Some points, each followed by its number:
[ 2.7  1.6  0.1 -1.   0.4  1.5  0.  -2.1 -0.2 -1.6  0.1  0.6 -3.3  1.1
 -1.8  1.9  3.2 -0.7 -0.2  1.6  0.6  0.3  1.4] 0
[ 1.1 -0.3 -0.4  0.3  0.3 -0.3  0.5 -0.3  0.1 -0.4  0.3  1.2 -0.3 -0.2
  1.  -0.3  1.1 -0.4  0.3 -0.4  0.5  0.6  0.8] 1
[ 0.2  0.6  0.3 -1.1 -1.   0.6 -0.1  0.5 -1.6  0.6 -0.2 -0.3 -0.4 -0.1
 -0.5 -1.6 -0.5  0.5 -1.4  0.8 -0.3  0.   0.7] 2
[-0.9  0.7  0.   0.  -0.3 -1.  -0.8 -1.9  0.4  1.6  1.3 -1.8  0.1  0.4
 -2.3  1.  -0.6 -0.9 -0.2  0.1 -0.8 -2.7 -1.3] 3
[ 0.7 -0.4  1.   0.4 -0.6 -0.1  0.2 -0.4  0.4  0.   0.2  0.6  0.4  0.4
  0.6  1.1  0.9  1.5  0.2  0.   0.3  0.5 -0.5] 4
[-0.3  0.4 -0.8  0.4  0.6 -1.1  0.1 -0.2 -0.1  0.4  0.2 -0.7  0.5 -0.4
 -0.5 -0.3 -0.1 -0.1 -0.2 -0.4  0.  -0.1 -0.6] 5
[-2.4 -0.9  1.  -0.7  1.3 -0.1 -0.3  2.4 -0.4 -0.3 -0.7  1.   0.3 -0.1
  1.8  0.1 -1.2  0.3 -0.7 -1.9 -0.2  1.1  0.2] 6
[-1.1  1.  -0.3 -0.9  0.6 -1.8  0.8  1.8 -1.5  1.5  1.7  0.4  2.  -0.4
  0.7 -0.5 -1.4  0.3  2.   0.7  1.  -1.4 -2.4] 7
[ 2.9 -0.5  0.9 -1.2 -0.1  0.6  3.1  4.1  2.2 -0.8  1.8  1.3  0.6  0.6
  0.   1.5  3.  -0.1  1.6  0.4 -0.1  0.1  1.7] 8
[ 0.8 -0.3  0.4 -0.5 -0.7  0.6 -0.7  0.2 -0.7  0.9  1.1  1.1  0.6  0.3
  0.6  0.8 -0.2 -0.2 -0.3 -1.   0.1 -0.2  0.2] 9
[-0.1 -0.5 -1.1  0.6  0.4  0.4 -0.3 -0.6 -0.3  0.4  1.7 -0.4  0.6  0.1
  0.5  0.1  0.1 -0.5 -0.1 -1.7 -0.2 -1.  -0.4] 10
[ 2.1 -1.1  0.9 -0.7  1.4  0.8  0.   2.7  0.8  0.2 -0.1  2.4 -0.7 -1.
 -0.1  2.1  1.8  0.3  2.3  0.4  0.5  0.6  0.8] 11
[ 2.1  0.   1.5 -0.3 -0.9  0.1  0.2 -1.2  0.2 -0.1 -0.1  0.7  0.6  0.6
  1.   0.6  1.   0.5 -0.6 -0.3  0.7  1.2  0.7] 12
[ 0.7 -1.   0.3 -0.2  2.5 -1.4  0.   3.8  2.6  1.8  1.4  1.6  2.8 -1.7
  0.4 -0.1 -1.5 -0.2 -0.7 -0.9 -1.7  2.   0.3] 13
[ 0.7  1.1 -1.5  0.7  0.3 -0.4  0.1 -0.3 -0.9  0.2  0.8  0.9 -0.2 -0.4
  0.7 -3.  -0.4  0.6  0.2  0.8  1.1  1.3 -0.4] 14
[-0.6  0.   0.4  0.  -0.7  0.2 -0.2 -0.2  0.1  0.5 -1.  -0.1  0.2 -0.1
 -0.3 -0.3 -0.8  0.   0.1  0.2 -0.6 -0.2  0. ] 15
[ 1.2  0.7 -0.1  0.7  0.2 -0.8  0.3  0.3 -0.7  0.3  1.2  0.2  0.   0.1
  2.   0.5 -0.2 -0.6  0.2 -0.5  0.1  0.5 -0.1] 16
[-0.2 -0.2 -0.1 -1.6 -0.1  3.5  1.7  2.1  2.1  0.   1.2 -2.8 -0.7 -0.8
 -1.5  1.4  1.5  0.2  1.1 -0.9 -0.4 -0.7 -0.1] 17
[-3.4 -1.2  2.1 -1.2 -2.4 -1.  -0.6  0.6 -1.2  1.3 -4.2  0.6  1.5  0.4
 -2.  -0.6 -2.9  1.2  1.1  0.2 -1.5 -1.3 -0.5] 18
[-0.2  0.3  0.7 -0.6 -0.4 -0.1 -0.1  0.3 -0.1  1.6  0.2 -0.7  0.3 -0.2
 -1.4  0.7 -0.6 -0.2 -0.2  0.4  0.1 -0.8 -0.8] 19
[-1.8 -0.1  0.5 -0.1 -0.5 -0.2 -0.2 -1.1 -0.3  0.1 -1.6 -0.3  0.2  0.2
 -0.9 -0.5 -1.1  0.2  0.  -0.1 -0.9 -0.6 -0.2] 20
[-1.   0.8 -0.9  0.  -0.5 -1.6  0.5 -3.1 -2.  -2.2 -1.4 -0.3 -1.8  0.5
  0.  -0.5 -1.5  0.2 -1.7 -0.4  1.5 -1.  -1.5] 21
[-0.1  0.2 -1.3  1.   0.4 -0.4 -0.3  0.1  1.  -0.6  0.3 -1.3 -1.1 -0.5
 -0.5 -1.1  0.8  0.  -0.9  0.1  0.2  0.5 -0.7] 22
[ 0.2 -0.1  0.3 -0.3 -0.5  0.   0.9 -0.4 -0.1  1.9  1.1 -1.5  0.5  0.3
 -1.9  1.3 -0.1 -0.4 -0.4 -1.  -0.4 -2.2 -1.2] 23
[ 1.4 -1.4  0.8  1.5  0.7 -2.6 -1.  -3.5  0.8  0.2 -0.8  2.5 -1.  -0.1
  0.6  0.2  1.3  0.8  1.3  0.2  1.1  0.5  0.1] 24
[-0.2  0.3  1.1 -1.1 -1.2 -1.   0.5 -0.9  0.9 -0.8 -0.9  0.2  1.   0.
 -0.4  1.4  0.   0.6  0.  -1.  -0.6 -0.6  0.1] 25
[-1.  -1.6  0.7  0.2 -0.6  2.5 -1.6  0.2  1.2 -0.6 -2.3  0.5 -2.   0.3
 -0.4  1.7 -0.1  0.8  0.5 -1.1 -0.8  0.   1.3] 26
[-3.4 -1.4  1.2 -0.2  0.7  1.   0.3  1.2  1.8 -0.1 -1.7  0.3 -0.2 -0.5
 -0.8 -0.6  0.2  0.7  1.2 -1.3 -0.4  0.6 -0.1] 27
[-0.8 -0.3 -1.2  0.5  0.6 -0.4 -0.2 -0.8  0.8 -0.6 -0.3 -0.1  0.1 -0.5
 -0.1 -1.1  0.6  0.1  0.1 -0.1  0.2  0.9  0.2] 28
[ 0.2  0.4 -0.4 -0.4  0.8  1.8  0.9 -0.7  0.5 -0.5  1.3 -1.1  0.3  0.7
  0.6  2.4  2.6 -0.7 -0.4 -1.6  1.   0.  -0.6] 29
[-0.3  0.6 -0.1  0.2  0.  -1.  -0.5 -0.4 -0.2  0.4 -0.2 -0.1  0.7  0.1
  0.  -0.4  0.   0.5  0.5  0.2  0.   0.5  0.1] 30
[ 0.7 -0.6 -0.4 -0.9 -0.3  2.9  1.1  1.7  1.6 -0.3  0.8 -1.6 -0.5  0.2
 -1.5  1.4  1.9 -1.  -0.6 -2.4 -1.9 -1.4  0.8] 31
[ 3.5 -0.9  0.7  0.   1.2  1.9  3.4  3.1  4.  -1.9  4.4  0.7  0.7  0.2
  0.   2.   5.  -0.3  3.1  1.5 -0.6 -0.2  2.4] 32
[ 0.3 -0.3  0.8 -0.2  0.1 -1.4 -0.4  0.2 -0.6  1.2  2.5  0.1  1.8  1.1
  0.7  0.4 -0.1  0.8 -0.1 -0.1 -0.2 -0.4  0.2] 33
[ 0.3  1.1 -0.5  1.1  0.8 -1.6 -0.5 -1.7 -0.5 -0.2  0.9 -1.  -0.4  0.
  0.5  0.4 -0.8 -0.2 -0.5  1.2  1.4  0.  -2.2] 34
[-1.1 -0.3  0.2 -1.6  0.4 -0.5  0.5 -0.5  0.8 -0.3  0.2  0.6  0.6  0.
  0.2 -0.5 -0.2  0.5 -1.  -1.3  0.4  0.  -1.5] 35
[ 1.2 -0.1 -0.1 -1.4 -0.8  1.   0.5  0.7  0.1  1.1  2.2  2.1  1.1  0.7
 -0.5  0.2 -0.2  1.2 -0.7  0.7  1.2 -0.1  0.8] 36
[-0.3 -0.6 -0.4  0.6 -0.5 -0.3 -0.9  0.1  0.2  0.7  0.4  0.2 -0.2  0.1
  0.5 -0.7 -0.2  0.3 -0.3  0.4  0.4  0.5 -0.1] 37
[ 1.6  0.4  1.1  0.5 -1.  -0.4 -0.6 -1.6 -0.2  0.  -0.4  0.3  0.5  0.3
  1.6  0.3 -1.2  0.8  0.7  1.1  1.1  1.4 -0.6] 38
[ 0.6  0.5 -1.2  0.4  0.4  1.4  0.   1.3  0.7  0.   0.2 -0.6 -1.1 -0.3
  0.1  0.5  0.3 -0.1 -0.1  1.  -0.5  0.9  0.7] 39
[-0.9 -0.2 -0.5 -0.5 -0.9  0.5  0.5  1.2  0.4 -1.5 -0.9 -0.9 -2.8 -1.3
 -0.5 -1.2  0.6 -1.3 -0.7  1.4 -1.2  0.   0.5] 40
Which two points above are nearest to each new point by angle? Their numbers follow each, nearest first.
[ 1.2  0.4  0.3  0.4 -0.3 -0.7 -0.5 -1.  -0.9 -0.1  0.1  0.7 -0.6  0.5
  1.1  0.  -0.6  0.6  0.   0.6  0.9  0.6 -0.5] 38 34
[ 2.2  0.5 -0.7  0.8  0.6 -0.4 -0.4 -0.1 -0.6 -0.2  1.6  0.3  0.   0.
  1.5  0.5 -0.3  0.  -0.6 -0.6  0.2  0.3  0.3] 16 1
[ 0.6 -0.2 -0.1  0.4  0.5 -0.1  0.3 -0.4  0.1  0.2  0.2 -0.2 -0.4 -0.1
 -0.2  0.4 -0.2 -0.5  0.3  0.8  0.1 -0.6 -0.5] 34 3
[-0.6 -0.2 -0.6  0.7  0.1 -1.2 -0.9 -1.1 -1.2  0.4  0.  -0.1  0.1 -0.3
  0.4 -0.5 -1.6 -0.3 -0.2  0.5  1.   0.2 -1.1] 34 21
[ 1.9  0.9  0.6  0.6 -0.9 -1.1 -0.6 -2.  -1.2 -0.1  0.3  0.5  0.   0.4
  1.6  0.  -1.4  0.2  0.5  2.2  1.   1.  -0.4] 38 34
[-2.7 -1.5 -0.3  0.8 -0.1  1.5 -0.9  0.6 -0.2 -0.4 -2.7  1.7 -0.3 -0.9
  0.1 -2.   0.1  0.  -0.9 -0.2  0.9  2.8  1.2] 27 28
[-0.6 -0.6 -0.3  0.  -0.5  1.1  0.2 -0.2  1.1 -1.2 -0.2 -0.5 -1.1  0.1
  0.5 -0.8  0.4  0.3 -0.7  0.1 -0.1  0.2 -0.1] 40 22
[-0.2  0.  -0.2 -0.6  0.3  0.4  0.8  1.3 -0.1 -0.2  0.6  0.3  0.6 -0.1
  0.2  0.3 -0.4 -0.2  0.7 -1.   0.2 -1.  -1. ] 7 17
[-0.8 -0.8  0.3 -0.8 -0.4 -0.1  0.2 -0.8  1.  -0.4  0.9 -0.1 -0.4  0.7
  0.6 -0.2  0.9  0.2 -0.5 -0.5 -0.2 -0.3 -0.8] 35 29
[ 0.4 -0.4  0.1 -0.7  0.9  0.6  1.2 -0.1 -0.1 -0.4  1.5  0.9  0.7 -0.9
 -0.1  1.   0.4 -0.6  0.3 -1.2  0.2 -0.6 -0.7] 29 10
[-0.7  0.4  0.3 -0.5 -0.6  1.2  0.8 -0.7  0.1 -1.8 -0.8 -0.1 -1.2  0.6
  0.9 -0.1  0.5 -1.2 -0.7 -0.3 -0.7  0.2  0.6] 40 0
[ 0.8  0.  -0.1 -0.7  1.1  0.3  1.2  1.  -0.6  0.1  1.   0.6  0.3  0.4
  0.5  1.1  0.6 -0.5  0.  -1.3 -0.3 -0.4  0.5] 8 29
[ 1.6  0.   0.9  0.6 -0.2  0.2 -0.5  1.5 -0.6 -0.2 -0.4  0.4 -1.2  0.2
  0.3  0.5  0.1 -0.8 -0.1  0.9  0.   0.2  0.6] 11 39
[ 0.4  0.1  0.1 -0.1 -0.3 -0.4 -0.5  0.1 -0.7  0.6  0.   0.6  0.2 -0.1
 -0.2  0.1 -0.1  0.   0.1  0.   0.3  0.3  0.3] 9 30
[ 0.1 -0.5  0.6 -0.4 -0.6  0.6  0.  -0.5 -0.6 -0.5  0.2  1.  -0.9  0.4
  1.4 -0.4  0.6  0.6 -0.6 -0.4  0.8  1.3  0. ] 12 1
[-0.8 -0.8 -0.1 -0.5 -0.3  1.3 -0.9  0.3  0.6 -0.3 -0.7 -0.3  0.  -0.3
 -0.1  1.   1.1  0.6 -0.6 -0.9  0.1  0.1  0.9] 26 31
[ 0.3  0.1  0.5  0.  -0.4 -0.5 -0.2 -0.8 -0.1 -0.4  0.  -0.2  0.3  0.3
  0.4 -0.4  0.1  0.9  0.3  0.3  0.8  1.  -0.2] 38 12
[ 1.9  0.6  1.3  1.2 -0.3 -1.7 -0.6 -1.2 -1.1  0.   0.2  0.8  0.1  0.8
  1.7 -0.5 -0.6  1.2  0.7  2.2  1.9  1.  -0.5] 38 24
[-0.2  0.4 -1.1  0.5  0.1  0.3  0.   0.2  0.2 -0.2  0.3 -0.6 -0.4  0.
  0.   0.1 -0.2 -0.2  0.1  0.2 -0.6 -0.1  0.1] 39 22
[ 0.1 -0.3  0.5 -0.7 -0.5  0.3  0.1  0.3 -0.6 -1.3 -1.   0.2 -1.5 -0.2
  0.9 -0.9  0.5 -1.1 -0.5  0.5 -0.1  0.3  1.3] 40 2
[-3.1  0.1  1.3  1.7  1.8 -1.4  1.1 -1.7  2.4 -7.  -3.6 -0.4 -2.2  1.9
  2.5 -1.1  0.4 -2.3 -1.6  2.6 -2.4 -0.9  0.6] 40 21
[ 1.1  0.3  0.3 -0.9  0.8  0.   1.3  0.9 -0.3  0.7  0.9  0.7  0.4 -0.3
  0.5  1.1  1.1 -0.7  0.1 -1.2  0.2 -0.2 -0.1] 8 29
[-1.3 -1.5  0.3  0.  -2.   0.4 -0.7 -0.3  0.  -0.5  0.  -0.5 -1.3  0.1
 -0.3  0.3  0.7 -0.9 -0.6 -1.3 -1.  -0.9  0.5] 26 31
